In the rows, zero is written as 128.
One turn sends every row of this set to another row. A few are shown first. Where does it send the rows asked after them?
j_996: [106 139 133 152 131 138 137 120 106 101 125 103 119 103 118 146 125 117
 121 140 114 110 120 135  90 127]
j_703: [136 123 139 121 104 156 103 104 164 132 151 176 130 129 133 142 125 136
 159 122 136 135 114 152 159 136]
j_609: [123 147 105 143 152 144 148 114 152 165 151 142 144 164 124 112 148 102
 132 148 124 108 145 124 126  97]
j_221: [107 122 124 117 151  97 151 137 138 106  97 160 121 106 136 139 101 142
  95 150 137 114 117 140 125 135]
j_284: [144 105 147 122 140 125 146 150 149 132 148 124 146 120  82  86 160 134
 124 147 143 142 141 150 144 122]
j_680: [120 150 107 142 153 141 145 106 143 181 135 136 137 161 122 106 148 110
 129 135 118 106 153 129 132 111]
j_135: [137 112 139 123 120 156 119  96 157 138 153 184 138 132 122 146 124 130
 173 124 129 134 116 141 146 126]
j_425: [102 145 135 151 135 109 141 112  93 109 138 120 125  98 116 147 129 113
 118 135 110 106 134 126 104 129]
j_421: [107 131 125 134 154  94 145 131 152 108 112 147 118  97 148 138  97 143
 101 145 133 131 124 127 120 134]
j_271: [153  95 159 120 136 138 134 144 160 132 151 119 143 114  93  90 167 137
 120 143 147 142 126 142 136 116]
j_298: [ 94 139 139 131 112 132 121 133 133  81 115 167 117 138 135 134 136 113
 111 135 115 145 113 118  88 110]
j_558: [133  99 167 123 134 119 136 143 147 142 156 132 143 126  96  90 169 139
 126 142 149 141 125 153 136 126]
j_987: [ 97  93 101  99 132 132 129 139 144 140 158 127 120 138 124 124 129 128
 101  93 131 143 164 127 152 142]
j_707: [101  99  95  84 123 134 121 126 145 142 153 137 119 138 124 126 124 124
 104  92 124 126 153 114 152 144]
j_84: [132 114 148 128 124 153 106  91 168 129 144 169 131 138 133 134 131 126
 165 120 119 136 113 140 156 135]
j_94: [108  90 107  94 113 131 131 133 146 146 145 129 121 137 122 129 124 135
 100  92 138 132 165 118 148 129]
j_429: [113 145 101 131 156 160 141 105 153 173 138 138 138 158 126 113 144 115
 124 134 122  99 139 134 120 104]
j_561: [111 131 129 134  99 129 133 137 135  88 107 175 128 129 123 137 134 124
 116 127 104 143 109 119  89  99]
j_101: [102 122 125 152 111 109 153 146 117 123  97 147 158 107 149 132 158 127
 108 150 146 136  95 117 133 139]
j_918: [104 113 117 152 109 132 139 147 116 118 104 142 167 108 156 140 153 135
 106 156 131 145 106 128 130 127]

j_918 -> j_221
j_421 -> j_996
Now find these:
j_135 -> j_558
j_609 -> j_703
j_94 -> j_680

One turn sends every row of this set to another row. A few are shown first. Where does it send the rows asked after them?
j_915: [117 127 162  98 141 104 196 117 144 135 117 140 157 136 114 188 152 112
  86 150 133 136 148 127 101 136]
j_453: [104 114 106 126 160 117 168 153 162 166 123 110 151 154 101 125 174 109
  96 168 118 128 154 100 121 123]
j_784: [112 145 137  73 143 108 149 140 152 132 144 145 108 120  94 133 104 121
 128 128 117 126 161  99  99 103]
j_711: [116 144 123 139 152 112 151 137 136 136 133 140 126  92  59 151  96 120
 105 142 159 143 161 136  99 112]
j_536: [143 108 146 143 147 131 155 118 146  78 124  95 122 134 112 153 112 126
 109 159 152 118 171  88 126 127]
j_853: [121 120 125 120 139  97 192 126 158 180 158 135 127 129  93 129 141 117
 111 142 116 129 132 124 120 115]
j_64: [125 148 129 103 152 136 184  98 134 132 139 136 158 127 101 179 147 124
  84 132 163 144 142 104  97 125]
j_982: [126 134 112 108 167 126 141 106 185 114 127  93 112 116  97 138 134 136
 117 144 130 117 142  85  74 101]
j_196: [129 102 137 127 151 127 146 103 126  80 103  98 109 143 104 168 145 109
  68 172 128 129 156 137 125  90]
j_154: [121 137 137 146 113 100 168 113 130  68 114 114 116 113  97 110 143  99
 111 178 111 130 150 146 113 118]
j_668: [126 136 112 148 130 120 165 109  95  76 127 107 103 117 103 109 147 106
 106 154 119 134 141 123 102 106]
j_770: [100 133 107 127 145 125 154 142 174 156 131 113 155 149  85 127 194 100
  88 167 128 140 161 124 116 103]
j_330: [122 137 152 146 161 124 140 136 149  60 133  92 128 117  93 178 154 111
 117 152 137 131 140 127 102  85]
j_819: [100 138 153  86 153 121 153 128 136 115 144 126 183 123 103 178 158  96
  87 144 154 142 139 132 125 133]
j_631: [110 124 142  51 135 102 136 126 149 131 119 146 112 126  90 131 108 114
  96 153 111 124 167 129 121 104]
j_941: [111 137 108 115 143 109 167 122 164 164 172 129 149 109  74 129 151 111
 112 146 142 135 121 140 123 105]
j_109: [103 130 129  81 153 120  99 120 184  91 134  86 136 133 102 130 157 102
  90 156 127 132 156 126 106 100]
j_216: [ 96 132 134 119 142 106 126 153 124 128 145 136 120 118  73 152 126  96
  75 148 145 157 172 170 119 101]
j_812: [103 133 122 141 160 116 177 109 136  45 131 109 126 127 103 148 124 107
  84 156 103 141 148 125  91  91]
j_828: [104 118 129 100 130  94 165 132 162 164 158 127 145 130  92 127 162  92
  93 157 119 141 138 162 138 109]
j_241: [ 99 146 125  59 155 113 120 129 145 128 135 132 116 104  76 145 127 112
 107 138 114 129 138 133 103  82]
j_630: [108 118 112 130 162 122 170 100 135  46 123 107 138 130 102 140 110 108
  71 162 116 130 147 126 111 103]
j_260: [114 121 110 141 145 110 155 123 107  72 112  93 133 105  98 110 133  99
 104 173 126 125 130 132 129 124]
j_211: [116 113 151  98 151 105 141 128 180 114 118  94 112 154 133 135 140 120
  96 161  93 121 167 107  94 115]
j_235: [111 110 141 126 148  98 167 153 114 151 123 139 106 127  95 150  96 110
  82 151 129 136 179 144 112 122]
j_575: [109 135 106 131 156 119 159 142 187 153 123 111 161 132  75 133 172 112
 111 166 135 128 147 109 108 118]
j_272: [109 128 130 140 151 112 172 113 152  37 133 111 142 128 105 138 112 104
  89 161 112 133 157 120 108 113]

j_235 -> j_216
j_915 -> j_819
Now find these:
j_211 -> j_109
j_770 -> j_575
j_812 -> j_272
j_784 -> j_631
j_828 -> j_941
j_668 -> j_154
j_196 -> j_330

One turn sends every row of this set to another row. A few are shown first. Where does it send the rows asked after them?
j_141: [ 96 151 180 141 141 182  99  89 106 105  64 134 127 117 152  86  94 209
 156  78 165  95 113 116 113  91 148 145 189 155 130 114]
j_754: [117 168 128 137 159 142  90 168  81 112  84 124 148 120 126 144 151 176
 150  45 155 122  94 100  84  87 159 158 132 154 169 131]
j_881: [141 205 132 106 145 188  92 149  74 123 117 105 110 126 118 144 134 161
 153  70 161  75  97 113 122  97 168 169 194 157 163 100]
j_359: [119 168 149 136 138 188  96 147  98 124  66 118 117 118 133 163 135 135
 139  72 153 131 109 103 110  82 179 133 227 134 158  99]
j_988: [125 133 167 116 174 212 112 102 102 165 105 111 116 132 152 107 118 168
 168  88 158  70  98 106 122  85 149 167 169 162 157 101]
j_250: [101 164 128 133 173 169  85 159 103 110  93 143 140  94 109 150 147 209
 166  57 153 130 129 140  95  83 174 141 167 127 166 109]
j_681: [114 163 105 120 129 202  96 137 118 129 133 133 159 146 137 158 137 192
 134  73 154 117 124 134 105  76 135 128 162 163 169  61]
j_511: [117 160 153 131 132 172  87 112 109 111  89 130 123 125 136  79  63 199
 146  65 155  96 113 112  73  85 160 165 182 189 158 109]
j_20: [143 167 144 116 134 145 128 159  80 111 134 123 100 109 160 147 116 150
 156  84 160 117 137 126  88  84 151 151 195 127 146  93]
j_27: [118 164 149 136 123 162 114 135 104 115  96 130 118 153 132 148 149 174
 104  67 134 111 116 144 112  60 125 115 145 178 179 102]
j_530: [118 114 171  92 142 163 125 107  83 134 111 119 104 124 142 112  87 182
 164  58 132  93 119 152  82  80 142 134 191 158 141 108]
j_393: [118 185 142 128 195 176  96 168  92  86 102 134 136 123 138 135 133 167
 157  70 153 132 118 128 105  88 142 126 125 139 156  98]
j_171: [124 122 146 119 153 176  96 108 108 177  90 130 126 128 133 106  94 144
 139  63 161 119 114  98  82  82 162 118 198 183 170 103]
j_432: [120 125 144 134 113 174 101 140  96 127 124 137 123 126 137 165 173 216
 138  64 162 121 120 112 122  84 120 146 163 162 157 105]
j_876: [127 145 155 124 145 178  83 108 127 124  83 139 134 117 181 103  67 189
 148  88 173 105 117  95  95 103 138 165 168 160 145 112]

j_432 -> j_681
j_250 -> j_393
j_988 -> j_171
Now find these:
j_881 -> j_359
j_876 -> j_511

One turn sends every row of this set to another row. A few are shown first. Where does it send the rows asked after them?
j_715: [124 104 108 154 128 149 169 157  83 134 139 143 119 113 115 114 116 123
 129 111 130 122 136 104 136 189 130 134 104 112 104  92 127 151 122 109
 137 130 116 105 146 113 122 103 110 135 134 145 112 118 122 123 137 132
  95 120 125 177 159 143 136 119 120 117 150]
j_977: [136 140 105 139 146 146 122 110 123 139 113  96 107 115 116 121 139 119
  98 121 122  94 132 126 153 152 111 112 107  90 143 130 115 106 124 100
 103 133 165 144 123 159 142 137 105  96 152 127 127 121 139 108 111 116
 121 117 118 173 147 111  95 100 109 124 140]
j_790: [151 117 123 135  99 139 128 108 101 178 124 142 161 120 136 135 140 155
 135 100 130 114 131 124 165 155 134 132 125 165 167 137 149 128 136 126
 148 132  86 128 125  93 129  93 123  98 119 124  78 148 158 128 100  91
 120 139 153 116 119 134 144 110 139 118 104]
j_73: [158 122 123 125  91 124 114 101 107 146 121 127 170 122 154 122 136 130
 149 106 139 118 137 141 170 141 155 130 101 164 146 134 135 142 133  95
 151 131 114 136 127  93 111 103 134  82 116 117  77 158 159 120 106 100
 107 131 161 119 122 138 121 127 148 136 113]
j_518: [135 160 138 105 140 124 128 136 145 167  94 115 137 148 136 155 131 126
 119 110 107 146 141 150 104 112 148 111 127 144 127 121 109 137 107 118
 143 161 119 140 146 151 135 121 136 152 100 123 145 106 137 137 126 104
 123  94 146 126 154 123  83 133 130  72 149]
j_783: [133 141 156 111 125 129 147 150 126 138 129 139 129 144 139 125 114 125
 134 111 113 175 142 140  81 144 140 120 135 132  91 111 113 164 118 134
 158 147 124 125 141 111 121 100 139 153  88 134 134  90 124 156 138 139
 116 116 123 156 148 159 113 139 143  92 153]
j_698: [125 147 152 116 130 131 145 161 126 154 125 148 125 140 128 130 117 133
 128 114 119 169 135 128  86 140 136 128 142 138 100 108 114 163 122 145
 159 155 116 123 143 108 127 105 136 161  91 137 130  94 127 156 137 137
 118 106 124 147 153 154 114 136 145  80 148]
j_263: [141 161 140 105 140 138 138 135 135 162 108 115 139 156 132 149 131 138
 113 108  86 148 130 156  95 131 144  94 136 133 124 135 113 140  93 135
 139 151 117 131 145 155 140 114 134 141 102 126 139  92 129 138 116  99
 133 116 138 149 138 135  98 129 123  64 137]
j_804: [154 125 146 117  98 119 100 125 120 140 150 137 146 123 136 104 124 154
 137 134 152 135 123 128 143 145 112 136 155 134 154 150 128 152 148 139
 159 124 146 138  96  74 114 100 132  85 115 149  82 119 169 155 125 129
 137 137 123 135  96 169 115 116 149 143 106]
j_150: [149 124 135 133  93 114 112 121 111 149 156 137 153 124 115 104 135 141
 139 141 138 133 135 116 128 116 102 151 122 128 140 149 136 150 157 127
 161 139 140 136 119  81  94 114 124  80 118 158  63 112 169 159 135 134
 133 117 127 112 131 155 100 124 148 151 107]
j_738: [155 125 126 124  90 119 118 113 108 152 117 123 160 125 154 115 132 132
 161 102 147 114 145 141 173 131 151 127  94 157 155 128 134 140 126  96
 153 126 124 137 129  94 109  94 136  88 115 118  83 154 159 115 114  98
 112 131 164 121 127 147 116 124 135 137 103]
j_374: [131 136 115 132 108 133 112 120 107 137 147 133 119 122  86  90 142 138
 119 159 145 111 119  96 140 142  86 143 132  98 138 125 129 126 163 123
 126 137 159 141 117 102 118 145 115  92 147 159  85 130 162 133 126 145
 129 110 110 151 136 133  89 107 140 141 125]
j_204: [136 106 121 133 114 126 116 103 121 123 143 131 114 113 105  95 134 120
 130 145 152 122 141 117 145 162  88 148 127  92 141 125 121 114 162 108
 137 125 162 144 103 106 118 134 115 105 146 150 104 120 158 149 138 141
 119 110 108 153 145 128 103 103 141 178 139]
j_57: [133 139 102 141 150 147 118 117 114 144 108 102 111 112 110 117 136 138
  96 123 126  92 128 119 155 159 116 110 115  88 153 124 114 105 129  97
 103 139 160 150 114 154 151 155 110 106 148 129 118 130 142 110 110 111
 125 114 116 169 139 113  98 109 116 119 137]
j_360: [145 108 130 147 101 125 139 107  95 172 127 117 167 124 148 114 125 139
 148  90 111 112 146 140 164 145 134 129  85 142 150 146 149 140 110 107
 158 132 115 126 134 100 122  90 121  93 116 130  68 124 144 146 106  96
 138 136 156 134 141 155 136 117 121 150  99]
j_262: [150  98 141 128  98 115 111  98 124 149 157 147 141 121 129 107 131 143
 138 121 157 139 144 123 132 158 101 147 141 123 145 132 128 130 172 131
 163 123 127 152  98  87 112  99 122 106 126 141  90 112 172 162 126 133
 141 116 110 127 130 146 123 106 143 177 124]
j_352: [135 141  95 143 140 147 122 118 116 135 112 103 111 111 106 118 141 129
 102 128 127  97 133 123 150 149 120 114 108  84 150 126 117 102 128  93
 100 135 166 149 119 157 140 160 114  98 149 129 114 126 143 107 117 111
 114 113 118 164 141 112  95 114 115 122 136]
j_889: [149 119 127 134  99 131 131 118 100 184 116 133 152 120 136 124 135 155
 145  97 136 108 133 122 168 149 128 127 119 158 174 128 145 125 129 127
 149 135  93 129 131  96 128  80 124 105 119 125  86 148 158 122 105  92
 128 137 154 115 124 146 142 102 124 121  91]
j_13: [135 120 125 132 112 139 115 116 109 128 150 127 114 118 104  87 128 143
 114 144 138 117 119 116 144 178  89 132 146  89 145 137 124 127 143 128
 131 116 169 136  95 105 134 129 115  93 144 154  96 116 151 144 119 138
 136 133 101 182 116 147 110 105 137 154 126]
j_875: [129 139 147 109 123 128 145 157 133 140 124 152 123 139 133 132 121 124
 137 114 129 177 146 139  85 138 144 128 139 135  99 103 108 158 127 133
 157 144 119 130 141 113 120 106 142 157  88 130 139  96 132 149 146 133
 104 110 125 143 154 151 109 140 146  86 152]
j_248: [146 109 123 147 103 129 130  98  96 170 127 124 179 120 145 127 125 139
 136  93 106 112 142 140 160 156 143 137  90 152 144 154 150 146 115 107
 156 133 110 125 126  92 124  97 121  88 116 127  61 126 145 151 102 102
 133 135 151 135 137 142 140 126 135 149 114]
j_193: [145 125 139 123  88 123 105 114 116 144 160 146 146 130 126  99 123 156
 132 130 155 131 123 125 135 157 116 135 148 124 144 138 126 154 152 138
 158 118 143 151  94  79 113 112 130  86 119 142  77 116 169 151 119 131
 146 133 114 150 104 168 116 119 147 151 111]
j_390: [141 124 133 133  85 119 113 110 111 157 160 147 152 134 107 101 135 145
 136 136 143 128 131 112 125 127 104 150 125 124 131 139 136 146 171 135
 159 136 133 146 118  82 100 121 126  86 121 151  63 115 171 156 127 138
 143 110 115 123 134 150 103 124 144 156 112]
j_757: [133 156 151 109 135 121 138 157 143 170 119 143 130 146 130 143 125 130
 127 115 113 164 139 134  96 119 143 123 149 147 105 111 113 157 119 139
 155 165 121 129 142 118 126 114 137 157  88 133 133  96 136 146 137 124
 121 102 134 132 153 144  93 134 139  74 145]
j_112: [127 148 104 141 147 148 117 121 123 147 110  97 106 116 113 121 131 127
  95 125 124  90 130 122 163 151 113 116 115  91 154 129 116 109 123 105
 106 138 167 146 117 155 147 144 106  96 152 129 124 124 139 110 110 115
 123 117 120 173 143 111  94 102 109 111 139]
j_946: [130 147  98 143 141 146 124 118 127 143 114 103 107 114 109 122 140 120
 103 128 129  95 136 125 156 144 115 116 109  90 151 129 115 102 127  99
 101 132 164 147 123 160 137 148 107  92 150 129 122 120 143 106 117 111
 113 116 122 167 148 111  91 107 112 116 142]
j_180: [142 169 133 108 146 125 117 121 141 167  89 115 125 143 133 153 135 126
 117 105 109 133 145 153 122 107 146 107 105 140 127 118 109 126 113 104
 123 159 126 148 146 167 139 124 135 131 111 119 136 125 136 113 118 100
 121 106 148 134 151 113  84 132 117  82 148]
j_194: [134 142 135 110 141 131 136 128 149 153 105 112 141 144 144 152 127 122
 123  99 101 159 154 173 105 136 157 108 126 129 126 133 106 137  89 114
 146 142 129 142 132 156 137 121 134 145  98 118 148  84 133 147 133  96
 120 110 140 147 153 136  95 137 128  87 152]
j_581: [143 150 159 107 134 124 145 145 135 154 126 138 133 150 139 135 122 132
 123 107  99 170 137 149  89 139 145 107 148 136  97 124 110 158 105 142
 154 151 126 124 138 125 135 101 136 148  86 131 137  83 125 151 129 122
 129 118 128 153 141 155 106 131 134  84 142]
j_628: [138 119 116 134 128 146 156 162  85 126 130 146 110 117 126 111 118 132
 127 118 148 118 120  98 142 184 132 122 121 123 109  79 119 151 136 114
 133 135 113 107 143 107 122  97 118 141 132 137 124 143 128 101 125 141
  92 120 128 174 139 135 128 110 129  99 143]
j_102: [129 147 133 122 156 129 126 118 142 166  96 107 131 133 139 156 121 126
 112  91  96 142 162 172 123 134 150 110 102 125 133 129 107 125  91 102
 129 142 134 146 133 169 148 123 128 130 107 115 137  96 127 137 126  88
 129 120 144 156 154 129 101 136 109 103 157]
j_913: [138 169 133 115 148 143 132 127 134 172 102 116 125 140 126 152 134 144
 105  98  92 135 135 156 113 129 140  96 124 125 135 130 111 125  98 127
 117 145 120 138 139 171 152 117 129 125 109 122 131 104 126 118 111  89
 133 128 141 157 130 132 103 128 109  69 134]
j_515: [125 118 113 141 124 136 148 163  87 124 131 140 120 115 123 109 108 114
 133 120 143 118 134 103 146 172 146 135  98 120 100  78 116 168 122  93
 138 138 136 110 139 104 113 118 118 130 132 140 110 139 127 114 136 144
  88 114 136 177 155 145 111 128 132 110 157]
j_473: [137 140 148 112 131 118 144 143 152 152 124 142 130 142 142 143 127 117
 136 103 114 181 156 157  95 132 151 123 143 138 102 118 104 145 115 128
 157 149 125 130 138 127 123 109 135 151  83 130 141  83 133 151 147 117
 111 107 131 137 155 150 101 137 137  95 153]
j_693: [139 136 102 144 147 147 124 107 114 134 112  96 112 113 117 116 137 127
 100 122 119  97 132 126 146 157 115 110 105  83 145 128 117 101 130  94
 103 134 162 148 121 158 145 151 110 102 150 130 116 124 138 110 113 115
 123 112 115 168 146 106 104 106 112 130 138]
j_208: [155  96 143 130 108 117 115 107 125 147 152 138 144 115 133 115 130 144
 139 125 145 143 144 127 133 149  91 147 140 129 152 146 132 128 162 132
 164 128 125 136 106  83 111  89 120 105 121 150  90 109 166 170 133 129
 136 122 116 112 130 147 128 102 141 175 116]

j_73 -> j_790
j_757 -> j_581
j_204 -> j_374
Now find these:
j_804 -> j_208
j_180 -> j_913
j_390 -> j_193
j_946 -> j_112
j_875 -> j_698
j_518 -> j_263
j_57 -> j_693
j_515 -> j_628
j_360 -> j_738

One turn sends every row of this set to another row. A few are shown first. Where does it send the rows asked after them?
j_902: [100 138 147 127 165 116 150 109  87 135 124 120 114]
j_705: [124 135 149 124 155 107 130  98 114 144 111 123  89]
j_758: [123 127 165 119 153 136 136 145 100 137 120 142  94]
j_868: [117 161 132 114 140 131 135 144 144 152 123 130 180]
j_48: [113 150 135 112 158 122 141  83 105 133 118 125 107]
j_76: [113 146  89 122 114 141 127 133 118 129 124 138 155]
j_353: [108 125 160 129 155 111 139 130  96 146 113 128  98]
j_487: [112 157 112 120 108 145 123 113 118 152 111 139 155]
j_833: [124 143 140  86 134 146 137 139 140 163 131 129 161]
j_225: [121 146 102  97 101 142 137 115 116 143 121 137 143]
j_50: [172 133 140 157 132 111 112 131 124 116 150 113 123]
j_914: [111 146 144 116 166 139 155 113  85 118 135 130 119]
j_726: [151 152 148 129 159 118 136 154 149 130 148 113 166]
j_578: [136 133  90 149 116 110 121 130 112 112 136 120 134]
j_431: [158 145 165 137 161 132 121 142 145 136 154 111 155]
j_686: [117 144 122 109 139 150 126 160 140 147 132 134 172]
j_351: [122 158 142  99 167 150 146  96 113 127 126 135 113]
j_778: [145 140 107 148  98 118 112 113 108 125 123 131 121]
j_683: [171 143 131 150 136 105 127 149 132 105 149 117 133]
j_416: [124 156 147 113 145 152 128 132 141 158 132 128 176]
j_389: [149 144 103 144 100 110 123 136 120 114 121 135 125]
j_373: [123 140 155 112 161 155 149 138  96 119 134 141 103]
j_22: [149 131 101 127 102 111 132 109 107 119 138 121 118]
j_313: [139 133 163 114 160 125 126 121 124 141 119 132  84]
j_38: [167 124 137 134 135  98 129 129 125 120 157 100 122]
j_411: [154 131 163 109 156 121 132 145 148 147 153 104 151]
j_136: [140 130 143 131 156 124 121 168 149 141 146 113 159]
j_461: [152 121 126 154 142  99 118 151 131 118 148 105 138]
j_739: [137 148 160 100 168 153 137 119 123 132 127 140  96]
j_832: [117 155 103 122 104 126 128 135 126 144 106 142 155]

j_225 -> j_833
j_487 -> j_416
Now find these:
j_868 -> j_726
j_578 -> j_76
j_353 -> j_902
j_351 -> j_739

